Each path below is one point turned by a fixed rotation once a step. After each direction that follows a path, write how fast that rotation turns it, in deg/step (0 if it stays still).
Each turn is a multiple of 5 degrees from 10 to 175, or 0.
Rotation 1:
+1.76 -1.38 -0.22 -2.30 -0.45 -0.56 +0.51 +0.85 +1.69 +0.09 -3.50 +0.17 -0.67 -0.95 -2.14 -0.79
+2.41 -0.90 -0.15 -1.91 +1.42 -0.02 +1.33 -0.31 +0.73 +0.35 +0.16 -2.38 -1.62 +0.29 -1.13 +2.70
+1.91 -0.37 +0.02 -1.65 +2.60 -1.15 -3.20 +1.70 +0.09 -0.54 -1.98 -0.43 +0.41 -0.26 -1.21 +1.01
+2.72 +0.65 -0.83 -1.64 -0.51 -0.51 +0.77 +0.80 +0.69 -1.61 -1.81 -2.20 +1.18 -2.25 +0.26 +0.81
+0.63 +1.36 +1.68 -2.34 +0.53 -1.30 +0.31 +0.00 +0.26 -0.33 -2.36 -1.82 +0.28 +1.66 -2.62 +0.66
+2.47 -2.52 +0.03 -0.29 +0.17 -0.88 +0.45 +1.70 +2.00 +0.80 -2.69 -0.50 +0.07 -0.43 -1.44 +0.82
+2.47 -0.09 -1.66 -3.57 +1.65 -1.22 +0.61 -0.95 +0.62 +0.76 +0.25 -1.41 -0.48 -0.14 -0.50 +1.80
+1.38 -0.61 +1.58 -1.90 +2.17 +0.60 -1.81 +1.47 -0.11 -1.00 -1.82 -1.30 +1.04 -1.56 -1.70 +0.31
+2.38 +1.05 -1.00 -1.51 -1.31 -0.45 +0.00 -0.27 +1.60 -1.84 -2.57 -1.59 -0.10 -0.96 -0.43 +1.83
+1.41 +0.27 +1.03 -2.14 +1.31 -2.01 +1.38 +1.58 -0.61 +0.15 -1.97 -1.56 -1.52 +1.12 -1.97 -0.26
+2.83 -1.81 +0.16 +0.17 +1.01 -1.27 -0.07 +0.90 +1.65 +0.75 -1.40 -1.58 +1.58 +0.08 -0.84 +2.62
+1.75 +0.43 -1.59 -4.25 +1.20 -1.48 -0.51 -0.39 +0.78 +0.13 -1.18 -0.11 +1.10 -0.77 -0.75 -0.08
+1.33 -0.72 +2.00 -1.89 +1.05 +1.69 +0.67 +0.70 +0.45 -0.86 -1.83 -2.21 +0.10 -1.72 -2.26 +0.68
+1.97 +0.39 -0.67 -1.12 -0.22 -0.93 -1.25 -0.44 +1.97 -0.89 -2.67 -0.72 -1.64 +0.78 -1.69 +2.23
+2.69 -0.93 -0.41 -1.51 +1.57 -1.97 +0.96 +2.32 -0.94 -0.01 -1.31 -1.67 -1.25 -0.74 -0.47 -0.20
+2.00 +0.45 +0.62 -1.15 +1.76 -1.11 -0.66 -0.07 +0.96 -0.06 -0.81 -2.38 +2.36 +0.11 -0.54 +2.91
+1.48 +0.12 -0.37 -3.21 -0.01 -1.21 -0.23 +0.58 +1.24 -0.35 -3.13 +0.29 +1.21 -1.10 -1.66 -1.06
+1.98 -0.86 +1.21 -1.88 +0.08 +0.95 +2.29 -0.24 +1.08 +0.04 -1.20 -2.50 -0.98 -0.75 -2.01 +1.33
+1.60 -0.72 -0.28 -1.60 +2.06 -1.23 -2.25 +0.62 +0.91 +0.05 -2.08 -0.27 -1.48 +1.27 -2.17 +1.81
+3.37 -0.72 -1.35 -1.50 +1.11 -0.88 +0.25 +1.93 -0.11 -0.84 -1.14 -1.66 +0.01 -2.56 +0.39 +0.71
+1.07 +2.19 +1.06 -2.69 +1.17 -0.94 -0.28 -0.35 -0.27 -1.22 -1.27 -2.40 +1.44 +0.60 -1.17 +1.66
+1.59 -1.01 +0.84 -0.84 -0.65 -0.99 +0.06 +1.61 +1.79 -0.19 -3.94 -0.43 +0.61 -0.61 -2.03 -0.28
+2.58 -0.56 -0.67 -2.48 +0.32 -0.83 +2.17 -0.76 +1.38 +0.85 -0.37 -1.82 -1.28 +0.45 -1.20 +1.94
+1.42 -1.41 +0.70 -2.20 +3.28 -0.46 -1.72 +1.14 -0.08 +0.33 -1.14 -0.63 +0.09 -0.11 -1.86 +0.87
+2.85 +0.23 -1.15 -1.65 -0.22 +0.14 -0.58 +0.45 +1.36 -1.77 -1.63 -1.52 +0.86 -2.58 -0.10 +1.74
+1.14 +1.89 +0.91 -3.14 +0.60 -1.30 +0.59 +0.26 -0.42 -1.35 -2.23 -1.89 -0.94 +0.66 -1.90 +0.03
+2.22 -1.79 +1.11 +0.66 +0.25 -0.97 +0.42 +2.10 +1.32 +0.12 -2.85 -1.53 +0.33 +0.44 -1.71 +1.41
+2.38 -0.22 -2.04 -3.03 +1.09 -2.46 +0.46 -0.45 +1.22 +0.98 -0.60 -0.78 +0.20 +0.37 -0.28 +1.38
+1.62 -1.07 +1.80 -2.69 +2.53 +0.60 -0.35 +1.20 -0.26 -0.08 -0.94 -1.67 +1.58 -1.40 -1.64 +0.18
+1.81 +0.70 -0.37 -1.86 -0.82 +0.50 -1.03 -0.81 +2.34 -1.56 -2.42 -0.84 +0.13 -0.60 -1.32 +2.13
+1.85 +0.23 +0.07 -2.41 +0.77 -1.46 +1.00 +1.45 -0.53 -0.63 -2.31 -1.39 -2.55 +0.05 -1.45 -0.50
+2.56 -0.95 +0.70 +0.33 +1.50 -1.09 -0.14 +1.18 +0.76 +0.24 -0.92 -2.67 +0.45 +0.38 -0.83 +3.14
+2.01 +0.51 -1.50 -3.13 +1.02 -2.43 -1.09 +0.55 +0.87 +0.18 -2.01 +0.05 +1.68 -0.31 -0.56 +0.24
+1.57 -0.42 +1.58 -2.65 +0.37 +1.01 +2.10 +0.28 +0.42 -0.36 -1.34 -2.34 +1.30 -1.83 -1.52 +0.27
+1.13 +0.11 +0.38 -1.89 +0.23 -0.17 -1.36 -0.72 +2.00 -0.45 -2.66 -0.43 -1.03 +1.19 -2.63 +1.94
-0.21 +1.07 -0.56 -0.58 -0.10 -0.46 -0.39 -1.23 +0.30 +0.00 +0.37 +0.04 -0.16 +1.07 +0.01 +0.90 : 155
-0.30 +0.32 +1.04 -0.49 +0.81 +0.38 +0.85 -0.10 -0.94 +0.14 +0.85 -0.98 -0.27 +0.32 -0.31 +0.00 : 135
+0.37 -0.89 -0.27 +0.73 +0.28 -0.66 +0.38 +0.35 +0.11 +0.80 +0.18 +0.10 -1.40 +0.89 -0.19 +0.36 : 85
-0.02 +0.52 +0.22 +0.56 -0.33 -1.36 +0.74 +0.48 -0.19 +0.29 -0.40 -0.42 +1.20 +0.69 +0.35 -0.25 : 65
